In the data rows, the value 128 means zero.
Here are some points:
[136 140 134 133 130 127  50  55  64  50  50 117 106 120  83  83  62  88]
[101 103 143 139 171  69  79  82 113  81  82 169 210  50 169 165 150 145]
[137 140 137 135 118 104 133 128 145 122 125 113 120 130 136 172 133 197]
[150 149 159 158 125  96  61  60  65 104 104 146 156 136 158 153 170 128]
[ 59  57  98  99  71 123 112 110 127 168 169 131 157 151 111 122  53   6]
[ 96  97 140 139  89 106 126 130  92 170 170 152 107  94 190 128 150 159]
[ 93  92  79  82 102  97 118 118 144  96  97 119 159 141 129 193 135 209]
[ 57  57  65  65  83  81 132 131 148 107 107 179 139  99 214 169 187 200]
[135 133 100  96 150 155 117 113 107  92  92 118 107 147 136 165 135 156]
[174 175 212 213 134 113  51  52  71 203 204 102  98 121  84  40  90  57]
[104 101 116 112 199 200 176 174 180 123 124 138 120 117  89  80  87  59]
[ 99 100 123 123  93  77 100  98 101  42  40  66 128  87 106 128  72 116]
[135 135 116 116 160 147 172 173 118 132 135 165 172 156  93 118  94 122]
[134 134 165 163 134 119 101 101  86 210 204 172  83 162 149 161 161 176]
[136 133  66  67 113 139 117 117 109  92  91 134 121 151  91  94 114  83]
12 more points follow, each with its number after it:
[ 95  94  71  74  82 137 132 132 138 148 150 133 209 179 187 213 159 145] 0
[130 129 145 143  44 132 107 105 134 211 212 163  87 162  91  63  84  86] 1
[134 132  53  55 105 146 116 115 136 113 109  91 143 181 149 102 110  54] 2
[156 155 166 166 105  72  47  45  62  78  75 139 182 126 141 125 162 153] 3
[122 122 110 111  99  94  71  72  99 111 111 125 194 233 145 186 167 158] 4
[174 173 189 193 164 139  77  77  59 138 135  90 123 151 105 121 139 108] 5
[ 63  61 100 100  95 142 174 173 172 114 116 175 102 102 164 120  76 155] 6
[164 163 119 121  81  92  98 100  98 104 105 117 129 187 168 176 159 161] 7
[136 134 163 168 174  91 170 168 199  35  34 115 151 101  54 150 172 117] 8
[173 171 134 134  63  80 121 123  97 107 108 101 103  91  74  70 117 156] 9
[127 123  55  57 108 109 132 130 109 121 120 108 130 124 125  89 123 118] 10
[144 140  96  95 100 202 156 157 178  95  96  79 114  99 154 141  96  87] 11
Which two of these numbered points are nearest to each point below by angle, seen from the average point of the first points? Their numbers follow each, nearest first.
[122 125  88  87 138 140 150 150 147 161 161 161 121 155 121 167 140 104] > 0 2
[136 137  35  34  99  84 149 151 194 131 128 115 169 172 169 188 174  93] > 0 2
[139 140 110 111 144 210 143 143 167  95  94  45  65 117 104  83  80  68] > 11 2
[118 117 125 124 148 117 171 173 191  73  70 100 148  72  51 142 147 104] > 8 11
[134 137  94  96 132 119 140 139  95  96  97  99 143 127 105  70  94 120] > 10 2
[153 152 118 120  63 134 127 126  95  76  77  64 114 215 130 175  95 164] > 7 4
Here are 12 other points, each followed by its number:
[174 174 137 135 121  82 136 135 161  94  95  69  52 136  95 141 175 114] 0
[123 120 130 133 179 184 162 164 164 159 158 160 175 163 146 110  96 113] 1
[124 127 111 114 177 162 145 148 132 113 114 125 127 130 123 105 119 102] 2
[166 166 160 158 117  81  26  26  51 110 108 125 128  81 111  95 134 131] 3
[205 206 156 155 122 159 166 167 154  75  75  68  85 149  93 119 136 128] 4
[135 136 132 131 211 205 175 176 202  63  65  98  89 124  91 125 139  92] 5
[131 129 110 107 184 161 152 149 153 145 143 168 160 123  82  55 104 122] 6
[142 144 120 121 115 162 164 164 190 159 159 105 121  76 102  75  90  44] 7
[134 133 119 117 133 132 132 134 126 156 152 167 163 111 101  80 138 128] 8
[ 52  50  82  84 103  85 148 147 153 153 153 162 111 139 199 200 185 155] 9
[132 134 121 119 175 163 149 148 149 134 137 125 134 109 116 104 160 152] 10
[160 160  40  38  81 114 149 145  75  34  35  28  63 212 125 131 143 148] 11
Which two of these numbered points are nearest to each point below by angle, seen from the average point of the first points? Their numbers follow each, nearest first.
[115 116 170 171 165 143 144 145 165  93  92  66 168 113 156 163 142  88] > 5 4
[154 153 185 185 220 120 121 122 159 143 140 169 150  70 150 146 167 160] > 10 1
[221 220 153 152 133 170 183 181 174  82  83  20  33  93  21  99 179 131] > 4 0
[147 148 144 142  95 175 159 160 162 157 155 162  94 118 150 168 175 191] > 10 4
[145 144  86  84  95 145 158 156 121  93  98 117 105 152 110  97 137 129] > 11 4
[151 154 198 200  86 134 118 118 146 168 168  65 123 156 145 119  81 177] > 4 0
